One vector is turned by the same rotation once a step. Each row is the vector after some number of steps, and that number follows the row.
The counts run from 0 to 497.
[120 129 135 159 111 127 172 197  77 170 140 143 144 144 118 141 127 112
 133 106 146 112 117 115 107  92 148  85 102 103 125 167 134 144 159 150
 138 133 127  72 110 143 119 130 121  90  67 128  78 126 152 103 116 123
  68 138  94 133 102 147 169 147  94 157 129 117  94 104 148 136  83 101
 138 145 161 133  86 129]
288
[124 130 180 121  84  86 149 151  92 153 143 146 116 106 128 172 152 141
 120 112 152 131 108 118  88 120 189 133  67 125  98 143 123 134 168 142
 115 162 146 104 153 117  87 130  89  99  95  98 118  78 164 125 121 164
  73 110  78  70  89 114 135 117 110 115 111 116 121 139 132 117 133 112
 112 144 139 111 116 142]
180
[115 135 162 109 101 116 148 126 113 141 149 151 149 120 122 164 145 179
  96 117 138 112  80 106 109 111 160 118  96 128 110 122 126 132 160 161
 126 163 115 111 160 138  94  68 106  67 111  86 110  79 174 112 114 115
  74 111  92  96  80 109 123 110  86 116 128 125 118 116 179 120 112 107
 117 118 139  96 151 162]
200
[133 114 173 137  50 107 128 151 132 159 160 159 122 111 123 179 148 143
 119 142 123 123 107 149  81  99 179 108  88  97  91 145 133 148 153 166
 120 145 122 112 149 132  95 123 103  74  97  87 107 110 187 114 114 149
  93 133  91  88 102 156 124 111  94 116 149 137 138 124 136 116 107 110
 129 162 151 115 111 140]
174
[105 112 163 142  64  85 141 135 119 154 142 169 119 127 100 154 131 129
 114 121 147 110  96 133 104 108 168  91 113 103 113 167 110 139 123 161
 104 116 118 104 126 137  92 134 136 102  90 107  96 121 186 111 108 100
  87 119  75  85  97 124 121 159 113 128 148 132 151 116 157 115  84 123
 142 141 164 127  93 169]
366
[134 136 171 110 104 111 138 146  72 120 138 139 133 151 137 144 143 137
 112 128 131 127 113 113  98 120 183  62  96 104  82 146 105 124 160 157
 113 141 146  82 123 132 100 112 134  93  78 103 119 123 157 101  93 137
  86 138 107  85 119 142 137 133  69 118 140 106 120  85 153  91  96 135
 120 141 175 137 113 150]
24
[ 98 132 181 110 116  75 152 139  99 118 109 148 136 147 140 166 134 153
 114 131 134 118 112 108 108 116 176 128 111 101 126 137 102 104 139 157
  93 158 122 127 124 142  92 131 123 103  97  83 101 111 167 128  71  97
  35 112  91 113 123 106 160 150  76 132 133 138 130 114 182 122 100 131
 132 145 173 139 124 158]
356
[117 138 130 146 119 118 123 157 116 165 156 182 127 101 118 136 126 138
 118 139 141 104 108 141 122 102 149 107  98 110 122 174 116 128 140 133
 134 125  78 133 134 156 100 111 127  33 101  94  94 142 165 100 111 107
  76 124  79 139 104 109 139 132  90 137 142 141 121  84 167 148 118 116
 135 109 178 108 119 157]
419
[ 96 129 138 113 122 105 159 189  81 145 142 134 138 138 128 146 107 126
 146  98 126 103  91 106 101 101 152  88  90 115 132 135 157 153 156 142
 163 164 132  52 130 139 124  89 124 100  73 120 112  94 123 102 111 116
  84 121 111 117  99 147 163 136  71 142 140 142 100  97 148 105 116  94
 141 139 156 140 100 143]
271
[118 132 167 127  95  81 146 154 117 158 164 160 123  86 103 139 159 137
 128 106 137 100 117 143 100  90 171 118 101 121 126 139 123 120 143 130
 117 166  99  92 155 127 119  95 123  84 128 105  90 100 140 102  82 130
  69 116 113  92 102  91 110 130  93 132 144 133 187 127 156 153 158 105
 115 152 160 134  98 168]
188
[122 142 165 117 110 122 150 141 108 138 147 139 161 121 126 175 140 174
  96 116 123 111  96 105  97 112 158 117 101 141  97 118 121 137 170 145
 127 161 122 110 159 131  95  76  96  62 113 109 104  78 152 127 115 113
  70 116 103 101  93 106 131 101  81 114 130 121 107 113 167 113 108 107
 122 132 141  88 131 137]
201
[114 130 133 163  78  77 140 182 129 182 158 176 134  98 117 138 126 112
 131 116 157  99 120 134 114 128 163  90 110  94 121 167 153 148 135 144
 124 117 106 106 130 157 108 149 139 116  87 116  84 140 165 112 124  99
  88 132  88  86 104 119 143 171 117 146 116 107 134 110 152 138  97 108
 160 128 172 151  77 149]
96
[145 124 146 154  90 118 178 196 108 139 113 147 143 121 116 176 139 118
 148 118 105 111 130 137  86 105 159  99 105  86 112 159 134 153 139 149
  91 171 121  74 122 125 129 132 112  91  84 133  82 130 132  96  94 109
  54 131 107 115 128 130 159 148  90 140 131 120 134 109 122 149  94 113
 151 131 172 151 105 117]
304
[126 115 170 121 114 108 160 147 119 116 104 129 168 138 150 175 129 165
 102 121 112 119  81 110 103 101 166 119  98  93 115 105 116 147 157 167
 124 158 127 101 150 111 107  88 123  96  87  98  92  81 162 127 106 108
  66 105  75  98  88 112 145 129 106 118 144 113 108  95 162 144  79 111
 134 132 152 121 136 147]
335
[134 133 180 143 102  85 142 144  83 115 126 160  99  90 121 152 134 118
 118 124 147 111 125 127 118 155 181 131  88 105  99 158 125 114 138 140
 101 154 104 132 136 160  81 131 149  96  92 109  99  97 178 116  95 154
  60 119  77  84 106  77 140 153 112 118 128 103 154 103 155 141 118 125
 116 135 179 146 134 150]
375
[145 138 125 157  90 116 152 160 102 145 150 133 119  92 129 146 121 130
 121  97 153 109  91 115 131 162 169 102  79 116 140 150 161 144 154 142
 125 174 106  73 140 135 109  79 131  93  83 131  82  92 140 111 114 129
  96 112  97  90  69  92 137 130  99 114 110  98 104 115 144 167 122 115
 142 112 124 122 134 170]
257
[120 118 135 152 117 132 171 193  86 156 128 147 150 136 118 153 119 123
 131 120 142 117 105 122 103  78 143  75 100 101 117 166 120 154 162 135
 135 124 119  68 116 132 114 111 118  85  65 127  87 129 148 105 113 110
  69 122  90 135 115 154 168 135  82 163 135 138  91 101 150 131  85 101
 136 142 167 126  97 134]
287
[147 136 146 159 102 144 164 165  81 145 140 150 117 139 116 134 128 118
 106 117 127 116 123 145 104  89 172  86 117 102 100 164  98 137 157 146
 110 135 104  94 128 131  89 113 142  47  91 108  67 113 166 103 101 136
  66 142 100 143 113  89 139 137 101 131 123 116 109  76 160 155 102 123
 114 118 180  96 115 139]
15
[156 113 140 138  92 115 162 181 110 123 108 158 152 117 118 178 135 126
 134 127  94 115 117 140  93  99 159  97  98  81 107 152 126 154 149 145
  84 167 123  79 115 114 122 123 119  87  76 124  91 125 124  99  98 112
  52 117  91 116 133 130 151 144  73 148 137 124 128 104 121 142  94 113
 158 131 178 155 123 128]
303
[110 141 126 129 103  97 157 177  83 165 154 137 125 137 119 126 121 127
 133  88 148 103  80  99 124 133 151 107  96 108 145 125 169 135 142 159
 170 170 133  55 130 154 130  91 138  94  80 104  96 100 124 102  98 127
  85 141 109 116  82 120 156 154  88 128 114 107  98 102 162 132 113  99
 147 131 146 149 122 168]
273
[135 114 155 152  65  92 157 146 136 141 139 159 110 107 124 159 129 138
 134 132 149 113 100 147  99 101 183  64 122  95 127 171 146 119 119 178
  94 141  95  82 124 134  96 105 147 102 106 106  88 121 190  95 110 124
  90 141 125  99  90 124 128 131  86 120 146 104 155 113 153 144 117 130
 132 135 168 122 119 159]
38
[134 124 148 129  90 100 132 175 105 142 147 145 145  96 141 139 133 122
 119 119 139 110 127 116 100 156 180  83  72 100  86 158 137 153 155 131
 137 134 104 117 141 143  95 138 134  94  57 131  93 149 163 111 112 128
 103 121  70  66 114 147 139 153  81 134 146  93 110  89 135 118  82 120
 150 147 158 153 104 128]
100
[150 139 163 116 142  83 166 160 109 102 119 141 142  96 127 163 130 151
 133 112 125 104 120 119  96  98 164  70 109 123 101 136 117 135 152 116
 110 172  98  77 141 110  95  92 125 113 100 144  98  95 129 121  97 110
  67 101 107  63 100  95 137 148  71 126 153 100 132  97 148 130 127 121
 131 128 179 136 103 138]
51
[122 140 140 124 108  98 144 167  76 125 115 141 138 131 146 148 155 126
 121 125 134 130 106 118 116 130 179  98  87  90 127 144 117 121 167 143
  91 155 153  72 117 121 120 130 112 111  71 105 113 132 117 117  80 111
  55 107  82  99 130 131 170 153  67 152 120 110 110 120 145 118 125 139
 143 138 154 170 125 173]
297
[ 88 152 141 130 110  98 134 165 120 168 143 144 156 120 136 142 161 147
 100 123 130 106 121 115 113 114 175 149 106 105 143 130 112 128 156 140
 126 160 105 134 149 127 117 134 104  59 105  72  62 138 137 120  80  96
  49 116  63 121 120 101 132 134  94 141 121 132 121 111 161 172 121 111
 128 120 142 141 114 173]
145
[100 118 123 122 134 123 144 183  91 138 152 157 142 109 113 133 120 135
 138 109 138 107  79 116 116 108 145  76  91  98 143 150 149 121 152 149
 159 140 101  57 141 142 127  67 143  76  90 112 113 116 117  80 111 133
  87 110 107 129 106 141 147 120  72 144 139 124 139  79 159 127 129  94
 139 131 155 134 109 161]
269
[127 152 152 140  95  93 136 176  94 166 146 148 125 101 152 160 151 138
 130 128 143 134 120 120 104 134 186 102  64 122 106 150 153 131 170 129
 134 179 133  96 155 125  79 136  88  99  77 104  96 123 151 110 125 166
  78 117  84  73  87 118 154 119 104 112 105  99  91 121 126 131 140 119
 120 115 143 135 103 142]
449
[114 118 165 133  99 118 178 160  96 134 137 129 131 121 141 160 114 135
 142 115 156 118 113 114  90 144 194  61  94 100 100 164 144 127 141 159
 116 157 106  89 142 137  83 127 139  96  72 119  89 119 178  97 123 160
  98 130 121  79 101 123 117 112  79 103 124  83 134  90 142 144 117 127
 134 119 154 106  98 133]
42
[125 137 140 143 137 101 157 178  99 140 139 152 142  94 126 105  96 112
 115 104 131  97 118 131 107 108 158  94 113 103 115 144 125 142 147 116
 143 125  82 107 134 141  96  98 170  72  96 123  80 105 149 120 105 110
  81 128  95 107 120  94 141 164  93 144 141 104 108  56 173 129 101 115
 144 127 182 123  83 146]
74
[124 139 173 128 124 100 140 131 118 116 131 155 131  88 122 181 129 162
 120 127 125  96 111 125 114 123 159 122  83 132 103 139 120 146 159 115
 125 162  89 125 155 128  77  84 120  82  82 130 105  89 165 120 109 111
  88  92  69  80  73  93 131 132  98 108 163 128 120 101 142 136 102 119
 132 122 157 104 138 146]
394
[ 96 119 145 125 113 117 143 171 106 172 135 171 151 122 103 156 152 130
 114 123 130 117 112 127  97  56 146 122 101 113 105 159 103 138 151 138
 137 120 117 122 126 126  98 144  92  60  82  85  95 125 158 100 109 128
  59 121  57 120 125 148 122 131 105 162 147 158 133 105 149 133  97  97
 122 139 160 125 103 132]
152
[119 124 138 113 126 121 150 183 115 158 158 151 153 105 115 112 127 126
 102 113 133 115  86 133  97  51 168  80 103 109 120 143 102 140 167 138
 142 124 107  89 147 114 121  95 121  54  99  94  96 118 132 102 108 129
  83 114  95 118 122 146 110 120  68 160 157 129 120  89 156 130 131 102
 124 130 146 116 109 162]
479
[122 120 120 157 113 154 159 177 100 147 131 160 145 111 123 147 129 120
 114 126 141 122  97 138 125  89 147  84 112  81 133 171 120 134 157 152
 119 118  92  89 115 138 126  99 135  57  87 107  85 136 138  88 110 107
  61 115  95 142 118 138 156 131  83 169 141 117 109  82 164 155  99 105
 135 126 165 127 125 147]
285
[106 126 145 135 131  82 137 171 124 155 141 165 134  81 140 158 146 142
 120 131 132 109 107 136 122  82 155 131  85  98 138 144 120 120 162 133
 157 141  97 117 163 124 115  88 126  91 101  85  86 122 142 118  94 132
  63  97  70 110 102 131 166 139 111 163 165 131 137 115 156 158 137  95
 113 153 160 155 114 160]
130
[141 116 170 118 109  89 158 172 119 125 142 143 128 101 135 129  83 121
 140 115 105  97 114 135  78 108 183  89 103  97 113 135 151 156 134 131
 145 165  81  92 153 125  97  84 159  84  91 132  93  89 159 113  95 121
 102 129 131 106 111 112 131 138  61 117 171 116 121  76 139 123 114 114
 143 137 169 126 125 134]
57
[137 149 148 109 109  84 159 170 100 146 135 148 150 119 152 143 142 139
 110 135 122 125 118 114 107  91 185 116 116 107 113 126 115 112 163 161
 108 161 139 112 137 134 113 123  94  83 119  84  92 107 147 129  78 118
  35 140 118 118 131 130 167 130  55 148 108 125  90 132 177 111 127 119
 124 140 167 142 128 150]
491
[137 119 169 122 108  72 150 147 131 122 140 158 114  77 133 139 109 140
 136 124 124 101  92 151 102  90 178  84 111  97 140 150 131 117 130 137
 125 151  87  79 150 115 106  70 156 102  99 111 102  96 151 109  88 113
  89 116 120 100  92 116 134 145  67 135 167 123 145  99 156 130 136 122
 140 141 172 140 112 169]
55
[122 120 185 136  70  95 133 139 111 144 150 146 129 131 118 149 140 126
 116 112 142 105 121 121  94 134 185  90  97 112  84 154 112 159 138 144
 114 131 123 114 131 139  85 139 147  91  81 122 109 113 182 125 113 114
  99 135  74  76  98 129 122 150  94 117 152 114 129  99 142 106  68 123
 142 164 166 133  97 141]
368
[112 109 161 129 105 113 154 145 120 122 104 140 160 139 136 170 129 162
 107 119 123 124  58 121 113 109 176 128 101  89 132 110 126 134 143 181
 126 164 122 100 153 114 102  91 138 101  80  91  91  78 160 125  91 113
  75 105  78  97  81 113 138 132 117 120 136 113 117 100 164 147  87 109
 134 125 140 123 150 164]
334
[136  98 150 153  67 136 153 175 111 143 138 125 137 135 150 173 144 136
 127 116 132 124 113 135  85 147 183  82  86  75 105 147 153 143 149 174
 127 144 118  92 142 130 116 128 138  95  76 114  87 131 159 103 111 149
  94 136  98  95 110 146 138 119 100 119 129  91 129  88 132 153  91 106
 145 144 152 140  97 133]
310
[ 92 131 140 118 102 110 132 163 114 158 154 160 139 101 141 171 158 164
 136 139 144 127 107 125  98 120 178  80  66 114 114 160 145 124 153 142
 128 153 120  96 146 120  86 131  81  86  68  86 110 154 157  92 130 139
  89 104  68  70  95 148 138 107  76 123 136 119 109 113 123 129 141 118
 129 117 138 124 109 152]
447
[ 96 108 139 128  84  96 136 193 135 157 149 153 149  98 143 151 114 135
 136 108 109 101 107 131  82 151 175 107  76  87 123 139 174 156 139 143
 152 160  95 118 172 139 112 119 132  79  88 102  94 126 139 110 131 131
 108 112  80  78 112 126 129 134  96 108 127 105 132  71 135 144 111  89
 163 123 155 146  90 133]
117
[157 150 164 126  88  90 156 152  82 123 118 151 106 114 136 144 133 122
 130 124 110 111 113 141 101 120 194  97  98 102  94 150 120 132 147 141
  74 179 138  84 116 118  96 116 123  86  90 113 104  91 156 120  90 126
  60 137 116 100 117  85 148 156  81 119 112 107 109 105 148 116 117 150
 128 113 186 139 139 158]
30
